Here are some points:
[-0.9  1.2  0.1  1.2 -1.6 -1.9 -0.3 -0.9]
[ 0.5 -1.4 -0.5 -0.3  0.6  0.5  0.6 -1.2]
[ 0.5  0.2 -0.7  0.4  0.9  1.2 -0.4 -0.2]
[-1.6 -0.7 -1.1  0.6 -1.3 -1.  -1.1 -0.7]
[-0.9 -0.2  1.4 -0.8 -2.8 -0.7 -0.6  0.2]
[ 0.9 -0.7 -0.3  0.2  0.9  0.7  0.4 -0.7]
[-0.7  1.4  0.2  1.2 -1.2 -1.4  0.5 -0.5]
[ 1.2 -0.7 -0.2  0.   0.4  0.2  0.1 -0.5]
[ 0.7 -0.7 -0.5  0.3  0.5  0.   0.  -0.9]
[ 0.5  1.4 -1.  -2.4  0.1  0.7 -0.4  2.1]
[ 1.2  0.2  0.   1.2  0.6  0.2 -0.4 -0.5]
[-1.9 -0.2  1.3  0.3  0.1  0.5 -1.2  1.4]
[ 0.9 -0.7 -0.7 -0.1  0.1 -0.2  0.  -0.7]
[-0.7  0.9 -1.1  0.9  0.4  0.7 -0.9 -0.2]
Then 12 other points, each followed by its number:
[ 0.7 -0.5 -0.4  0.7  0.9  0.2 -0.2 -0.9] 0
[ 1.2 -0.5 -0.3  0.1  0.5  0.   0.1 -0.5] 1
[-1.2  1.4  1.9  0.6 -0.6 -0.5  1.7  1.2] 2
[ 0.9 -1.  -0.8 -0.3  0.3  0.2  0.3 -0.5] 3
[ 1.2 -0.5 -0.1  0.4  0.3  0.  -0.1 -0.7] 4
[ 0.7 -1.  -0.7  0.1  0.1 -0.2 -0.4 -1.2] 5
[ 0.9 -0.5 -0.7 -0.1  0.2 -0.2  0.1 -0.7] 6
[-1.2 -0.5  1.7  0.6  0.   0.5 -1.2  1.9] 7
[ 0.2  1.7 -1.2  1.1  0.1  0.7 -0.5  0. ] 8
[ 0.7 -1.  -0.4  0.2  0.5  0.2 -0.1 -0.7] 9
[-0.5  1.2 -1.2  0.9  0.7  1.2 -0.3  0. ] 10
[-1.2  1.2 -0.2 -0.9  0.7  0.9 -0.2  0.2] 11
Which of these numbered points is nearest to each point below, looking only along the 3 directions in which the first points spread most? Its number follows each.
[ 1.4 -0.2 -0.7  0.   0.  -0.2  0.2 -0.5] > 6
[-0.2  1.2 -0.7 -1.1  0.6  0.7 -1.3  0. ] > 11
[ 0.7 -0.5 -0.4  0.7  1.4  0.7  0.8 -0.5] > 0
[ 0.9 -0.7 -0.1  0.6  0.6  0.2 -0.1 -0.9] > 4
[ 0.7 -0.7 -1.2 -0.4  0.  -0.5  0.  -0.7] > 6
[-1.2  1.2  0.   0.6 -1.9 -2.4 -0.8 -0.9] > 2
[ 1.2 -0.5 -0.7  0.2  0.5  0.2  0.5 -0.5] > 1
[ 0.2  1.2 -1.3  0.3  0.2  1.4  0.1  0. ] > 10
[ 0.5 -1.2 -0.7  0.   0.9  0.5  0.1 -0.7] > 1
[ 0.7 -0.7 -0.3  0.3  0.4  0.  -0.3 -0.9] > 4
[ 0.7 -0.7 -1.  -0.1  0.2 -0.2 -0.3 -0.9] > 6
[ 0.5 -1.2 -0.6  0.   0.5  0.2 -0.4 -0.9] > 9
[-1.6 -0.5  1.4  0.6  0.3  0.5 -1.   1.9] > 7
[ 1.2 -0.5 -0.3  0.4  0.7  0.5  0.4 -0.5] > 1
[ 0.9  0.  -0.5  0.6  0.7  0.2 -0.2 -0.5] > 0
[-0.9  1.2 -0.1  0.6 -1.5 -1.7  0.3 -0.2] > 2
[ 0.9 -0.7 -0.4  0.1  0.   0.  -0.3 -0.9] > 6
[ 0.7 -1.  -0.4  0.4  0.6  0.5 -0.1 -0.9] > 9
[ 0.2 -0.2  0.2  1.   0.2  0.5 -0.3  0.5] > 6
[ 0.9 -0.5 -0.4  0.5  1.1  0.7  0.5 -0.7] > 0
[ 0.7 -1.  -0.8  0.3  0.2  0.  -0.3 -0.9] > 4
[-0.9  1.4 -0.1  1.1 -1.4 -1.7  0.7 -0.5] > 2
[ 0.7 -0.5  2.1  1.7  0.9 -0.5  2.6 -0.5] > 5
[-0.7  1.7  0.5  1.1 -1.5 -1.9 -0.2 -0.5] > 2
